[[129 133 101 113 107 136 139 104 130 113 154 126]
 [128 134 103 119 106 138 139 111 133 115 155 128]
 [129 131 113 127 113 136 134 125 134 121 140 125]
 [128 134 100 118 104 139 140 110 132 114 157 129]
 [130 131 107 117 115 133 134 110 129 116 143 123]
 [131 129 115 118 122 130 132 111 126 118 136 124]] Out: 129

[[127 134 129 142 121 107 148 142 133 121 115 131 125]
 [121 121 124 117 146 128 117 127 133 129 122 128 128]
 [125 135 129 129 125 140 133 115 126 132 124 134 117]
 [136 143 120 130 121 131 117 131 134 133 140 120 112]
 [132 133 135 123 127 125 137 126 134 125 127 134 125]
 [145 121 134 137 122 137 110 118 114 134 130 136 139]
 [127 133 120 129 117 129 122 135 138 132 136 123 116]
 [126 119 142 138 119 120 139 126 125 121 135 131 143]
 [134 122 127 143 117 119 120 149 130 130 138 128 130]
 [126 131 120 130 112 147 132 155 131 120 125 121 117]] Out: 127

[[134 133 139 127 126 137 115 116 153 112]
 [131 121 126 120 120 119 110 134 141 114]
 [139 123 135 120 126 116 114 129 145 119]
 [130 124 127 122 120 125 110 130 144 112]
 [143 120 137 121 129 113 113 124 143 121]
 [134 112 122 119 120 111 106 134 134 117]
 [129 119 123 121 118 122 107 131 139 112]
 [137 122 134 122 126 121 111 124 144 117]
 [136 122 131 120 124 115 113 133 143 117]
 [145 120 139 119 130 109 115 126 143 123]
 [133 108 118 118 119 109 103 136 129 117]
 [141 132 144 124 130 126 118 121 154 117]] Out: 134

[[117 108 119 120 125 131 126]
 [117 109 118 120 125 131 126]
 [117 115 100 116 124 129 144]
 [117 109 118 120 124 131 127]
 [117 108 120 121 125 130 126]
 [116 108 115 120 125 131 128]
 [117 108 119 121 124 131 126]] Out: 117

[[128 120 132 134 134 129 109 116 127 125 133 134 139 137 102]
 [138 114 142 126 148 132 139 123 119 133 139 124 116 114 143]
 [118 127 137 142 104 114 123 120 129 120 147 117 128 135 134]
 [139 124 137 130 128 145 145 122 117 146 147 137 124 119 135]
 [108 111 118 138 127 149 123 128 138 116 133 114 132 124 126]
 [106 141 142 131 140 125 147 127 131 129 137 124 127 142 116]
 [140 133 128 134 119 136 130 119 141 131 148 147 144 134 132]
 [129 138 126 112 153 142 140 125 141 140 119 132 129 118 130]
 [119 133 124 132 145 120 135 129 113 134 126 103 138 147 124]
 [135 134 126 108 112 127 132 128 121 148 110 128 144 130 119]
 [132 134 111 120 130 118 131 133 118 116 146 132 130 116 124]
 [107 121 123 129 141 121 150 130 128 124 139 142 137 137 126]] Out: 128

[[113 128 148 140 131 113 118 155 125 142 124]
 [ 99 117 136 138 132 119 123 123 156  98 152]
 [139 123 150 113 106 135 151 138 103 154 158]
 [123 132 123 110 103 105 157 109 109 132 129]
 [148 133 119 118 137 104 134 151 125 152 150]] Out: 113
---
117	152	124	116	136 -> 117, 136

150	129	128	138 -> 150, 138

136	132	111	135	124	102
124	124	142	113	139	142
142	119	120	114	135	119
-> 136, 119

125	122	126	113	112	139	125
124	120	136	119	118	152	134
130	116	137	109	102	118	132
-> 125, 132

141	137	127	112	137
137	140	129	107	135
141	140	131	106	136
-> 141, 136

101	146	123	125	112	116	127 -> 101, 127

149	137	126	130	134
142	157	123	125	141
-> 149, 141
---
Input: 130  106  120  121  139  108  127
Output: 120
Input: 145  128  116  153
Output: 116
Input: 104  148  135  103  137  146  133
Output: 135
Input: 130  144  156  103
Output: 156
Input: 150  137  133  156  121  114  117
Output: 133
Input: 144  114  128  151
Output: 128
Input: 134  155  109  143  136  146
Output: 109
---
[150 144 127 112 142 123 141] => 142

[[114 117 142 145 140]
 [119 125 141 120 138]
 [139 135 134 119 102]] => 142

[[121 126 125 115 113]
 [134 132 120 104 136]
 [124 135 116 105 114]] => 125

[ 98 111 148 124] => 111

[110 140 100 123] => 140

[[125 105 117 129 105 136]
 [133 107 111 116 100 129]] => 129

[[151 106 123 113 135 104 114]
 [137 114 115 122 115 131 114]] => 135

[[139 139 132 121]
 [148 125 120 151]] => 139

[113 128 157 106 146] => 157

[[153 145 149 120]
 [147 155 117 140]] => 145
---
[[108 139 125 114 128 128 117]
 [102 125 129 128 132 124 138]
 [135 146 117 133 117 119 118]] -> 119

[[129 136 135 134 103]
 [153 131 117 129 140]] -> 129

[130 154 117 112] -> 117

[119 123 129 139 121 156 124] -> 156

[129 130 115 137 149] -> 137

[108 127 131 150 148 137] -> 148
